[-0.28  1.42  1.74  0.33 -0.11 -0.13 -0.76 -1.10]
[-0.14 -0.35 -0.42  0.17  0.38 -0.63 -0.32 -0.10]
[ 0.18 -0.34 -0.36  0.01  0.05  0.49  0.76  0.66]
[-0.91  1.47  0.42  0.55  0.73 -1.64 -1.90 -1.65]
[-0.17 -0.73 -0.95 -0.27  0.38 -0.38 -0.07  0.46]
[-0.10  1.28  1.36  0.60 -0.11  0.10 -0.74 -0.98]
[-0.90  0.81  0.45  0.33  0.49 -1.91 -1.55 -1.37]
[-0.54  1.83  1.73  0.61  0.06 -0.53 -1.54 -1.62]
[-1.08  1.58  1.17  0.84  0.33 -1.25 -1.58 -1.90]
[ 1.02 -0.67 -0.23 -0.52 -0.52  1.43  1.62  1.11]
[-0.19  0.62  0.55  0.25  0.24 -0.59 -1.06 -0.69]
[ 0.93 -1.85 -1.35 -0.77 -0.29  0.60  1.42  1.57]
[ 0.71 -1.56 -1.02 -0.65 -0.19  0.74  1.58  1.59]
[-0.11  0.34  0.23  0.08  0.21 -0.68 -0.75 -0.39]
[-1.00  1.77  1.54  0.71  0.33 -1.18 -1.71 -1.86]
[ 0.31 -1.16 -1.19 -0.17  0.50  0.00  0.50  0.78]
[ 0.26 -1.67 -1.45 -0.52 -0.12 -0.02  0.78  1.12]
[ 0.24 -1.51 -1.25 -0.56  0.23 -0.09  0.65  1.05]
[ 0.74 -0.47  0.06 -0.56 -0.62  1.90  1.46  1.16]
[ 0.97 -0.82 -0.47 -0.40 -0.56  1.59  1.45  1.26]
[-0.91  1.37  0.88  0.70  0.63 -1.35 -1.80 -1.59]
[-0.43 -0.24 -0.55  0.27  0.18 -0.40 -0.35 -0.13]
[ 0.33  0.25  0.30  0.18 -0.13  0.35  0.43 -0.10]
[-0.73  2.03  1.73  0.77  0.18 -0.49 -1.09 -1.71]
[ 0.40 -1.97 -1.70 -0.49  0.00  0.39  0.71  1.13]
[ 0.86 -1.74 -1.38 -0.67 -0.17  0.98  1.59  1.67]
[ 0.76 -1.30 -1.31 -0.61 -0.69  1.23  1.61  1.64]
[-0.48  1.98  1.82  0.69 -0.28 -0.07 -1.33 -1.58]

[ 0.42 -1.72 -1.49 -0.72 -0.16  0.18  1.06  1.31] a
[-0.08 -0.86 -1.09 -0.18  0.39 -0.37  0.13  0.56] a
[-0.03  0.57  0.57  0.07 -0.29  0.43 -0.09 -0.28] b
[-0.09  0.94  1.01  0.32 -0.16  0.35 -0.23 -0.65] b
[-0.80  0.81  0.39  0.48  0.71 -1.67 -1.72 -1.13] b
[ 0.84 -1.47 -1.17 -0.73 -0.29  0.99  1.63  1.67] a
[ 0.13 -0.19  0.02 -0.24 -0.12  0.44  0.55  0.68] b
[ 0.68 -0.86 -0.63 -0.36 -0.54  1.39  1.83  1.23] a
[-0.75  1.79  1.65  0.67  0.20 -0.87 -1.95 -1.96] b
[-0.76  1.99  1.68  0.65 -0.15 -0.36 -1.20 -1.53] b
[-0.09 -0.64 -0.71 -0.07  0.14 -0.53  0.08  0.36] a
[-0.34  1.37  1.39  0.44  0.00 -0.04 -0.78 -1.08] b
[ 0.52 -1.22 -0.96 -0.60 -0.58  1.28  1.65  1.54] a
[-0.31  0.60  0.50  0.24 -0.05 -0.44 -0.43 -0.87] a
[ 0.50 -1.43 -1.59 -0.77 -0.11  0.33  1.06  1.43] a
[ 0.41 -0.06  0.08 -0.09 -0.11  0.42  0.38  0.30] b
